[[-0.66 -3.67 -5.68]
 [ 0.53 -3.37 -5.88]
 [ 3.61 -0.36 -3.31]]
=>
[-0.66 -3.37 -3.31]

[[-0.73  1.42]
 [-0.50  0.82]
 [ 0.59  2.39]
 [-5.53 -5.77]]
=>
[-0.73  0.82]

[[ 3.12 -4.72]
 [ 2.44 -2.20]
 [-1.25  0.58]
 [ 5.66  1.59]
 [ 2.04  0.45]]
=>
[ 3.12 -2.20]

[[ 4.06  0.44  0.84]
 [ 0.64  2.94  0.33]
 [-1.06 -0.43  0.43]
 [-1.16  2.91 -4.77]
 [-2.16 -0.50  0.25]]
=>
[4.06 2.94 0.43]

[[ 1.33 -2.08]
 [ 0.63  4.16]
 [-0.91  1.46]
 [-0.99 -1.70]]
=>
[1.33 4.16]

[[ 1.51 -2.28 -2.52]
 [ 1.38 -2.53 -2.79]
 [-4.27 -1.87 -3.12]
 [ 1.16 -2.03 -3.05]]
=>
[ 1.51 -2.53 -3.12]

[[-3.09  1.71 -1.00]
 [-0.53  3.39  2.08]
 [ 0.12 -0.85 -4.27]
 [ 0.31 -1.28  1.02]]
=>
[-3.09  3.39 -4.27]
---
[[ 0.03  1.49  2.54  4.85]
 [-2.94 -5.29  0.30  4.25]
 [-0.10  2.83  2.42  2.26]
 [-3.86 -3.80  3.00  1.51]
 [ 0.38  2.64  3.16  2.22]
 [ 2.13 -0.32 -4.73  0.56]
 [ 2.43 -0.60  4.69 -5.70]
 [ 2.59  1.04 -1.01  0.83]
 [ 1.43  4.05  0.01  3.52]
 [ 3.09  4.22  1.86 -4.77]
 [ 2.28  1.63  2.90  3.40]
 [ 2.15 -4.89  1.73 -4.88]]
=>
[[ 0.03 -2.94 -0.10 -3.86  0.38  2.13  2.43  2.59  1.43  3.09  2.28  2.15]
 [ 1.49 -5.29  2.83 -3.80  2.64 -0.32 -0.60  1.04  4.05  4.22  1.63 -4.89]
 [ 2.54  0.30  2.42  3.00  3.16 -4.73  4.69 -1.01  0.01  1.86  2.90  1.73]
 [ 4.85  4.25  2.26  1.51  2.22  0.56 -5.70  0.83  3.52 -4.77  3.40 -4.88]]

[[ 0.66 -4.27 -0.02 -2.34 -3.25 -0.55 -3.80 -0.47 -4.27]
 [-0.15 -1.60  0.17 -1.17 -1.30  0.47 -1.02  1.48 -1.07]
 [ 0.82 -1.89 -0.01 -0.78 -1.46  0.27 -1.56  0.71 -1.83]]
=>
[[ 0.66 -0.15  0.82]
 [-4.27 -1.60 -1.89]
 [-0.02  0.17 -0.01]
 [-2.34 -1.17 -0.78]
 [-3.25 -1.30 -1.46]
 [-0.55  0.47  0.27]
 [-3.80 -1.02 -1.56]
 [-0.47  1.48  0.71]
 [-4.27 -1.07 -1.83]]

[[ 0.45 -0.32 -2.17]
 [ 0.34  0.47 -1.29]
 [ 0.13  0.27 -0.33]
 [ 0.16  0.48  0.57]
 [ 0.04  0.70  1.53]
 [ 0.08  0.90  2.30]
 [-0.04  0.75  3.15]
 [ 0.03  1.12  3.95]
 [-0.07  1.41  4.59]
 [ 0.13  1.57  5.33]
 [ 0.24  1.25  5.66]
 [ 0.12  1.62  4.47]]
=>
[[ 0.45  0.34  0.13  0.16  0.04  0.08 -0.04  0.03 -0.07  0.13  0.24  0.12]
 [-0.32  0.47  0.27  0.48  0.70  0.90  0.75  1.12  1.41  1.57  1.25  1.62]
 [-2.17 -1.29 -0.33  0.57  1.53  2.30  3.15  3.95  4.59  5.33  5.66  4.47]]

[[-0.24  4.40]
 [-1.26  4.50]
 [-1.40  4.37]
 [-1.86  4.96]
 [-1.06  4.80]]
=>
[[-0.24 -1.26 -1.40 -1.86 -1.06]
 [ 4.40  4.50  4.37  4.96  4.80]]

[[-1.67 -1.22]
 [-4.21  1.67]
 [-2.69  1.77]
 [ 0.23 -0.39]]
=>
[[-1.67 -4.21 -2.69  0.23]
 [-1.22  1.67  1.77 -0.39]]

[[ 1.14  1.35  0.90  1.04  1.70 -0.42  1.52  1.90  1.59  1.55  0.22  1.06]
 [ 0.14  1.08 -0.35  0.70 -0.81 -2.35  0.60  0.56 -0.03  1.22 -0.69  0.49]
 [-2.54 -4.83  0.01 -3.11 -0.38  5.63 -4.13 -4.36 -2.75 -4.77  1.28 -3.09]
 [ 0.24 -0.52  0.92 -0.19  1.65  1.96 -0.01  0.29  0.68 -0.35  0.75 -0.09]
 [ 0.56  0.19  0.85  0.24  1.54  1.00  0.56  0.87  1.02  0.35  0.48  0.34]
 [ 1.96  3.15  1.55  2.43  2.51 -2.77  3.03  3.76  2.67  3.88 -0.15  2.16]
 [ 1.35  1.58  0.67  1.09  1.52 -0.50  1.77  2.05  1.78  1.55  0.14  1.26]
 [-0.30  0.10 -0.64  0.00 -1.12 -1.05 -0.23 -0.45 -0.70 -0.02 -0.39 -0.10]]
=>
[[ 1.14  0.14 -2.54  0.24  0.56  1.96  1.35 -0.30]
 [ 1.35  1.08 -4.83 -0.52  0.19  3.15  1.58  0.10]
 [ 0.90 -0.35  0.01  0.92  0.85  1.55  0.67 -0.64]
 [ 1.04  0.70 -3.11 -0.19  0.24  2.43  1.09  0.00]
 [ 1.70 -0.81 -0.38  1.65  1.54  2.51  1.52 -1.12]
 [-0.42 -2.35  5.63  1.96  1.00 -2.77 -0.50 -1.05]
 [ 1.52  0.60 -4.13 -0.01  0.56  3.03  1.77 -0.23]
 [ 1.90  0.56 -4.36  0.29  0.87  3.76  2.05 -0.45]
 [ 1.59 -0.03 -2.75  0.68  1.02  2.67  1.78 -0.70]
 [ 1.55  1.22 -4.77 -0.35  0.35  3.88  1.55 -0.02]
 [ 0.22 -0.69  1.28  0.75  0.48 -0.15  0.14 -0.39]
 [ 1.06  0.49 -3.09 -0.09  0.34  2.16  1.26 -0.10]]
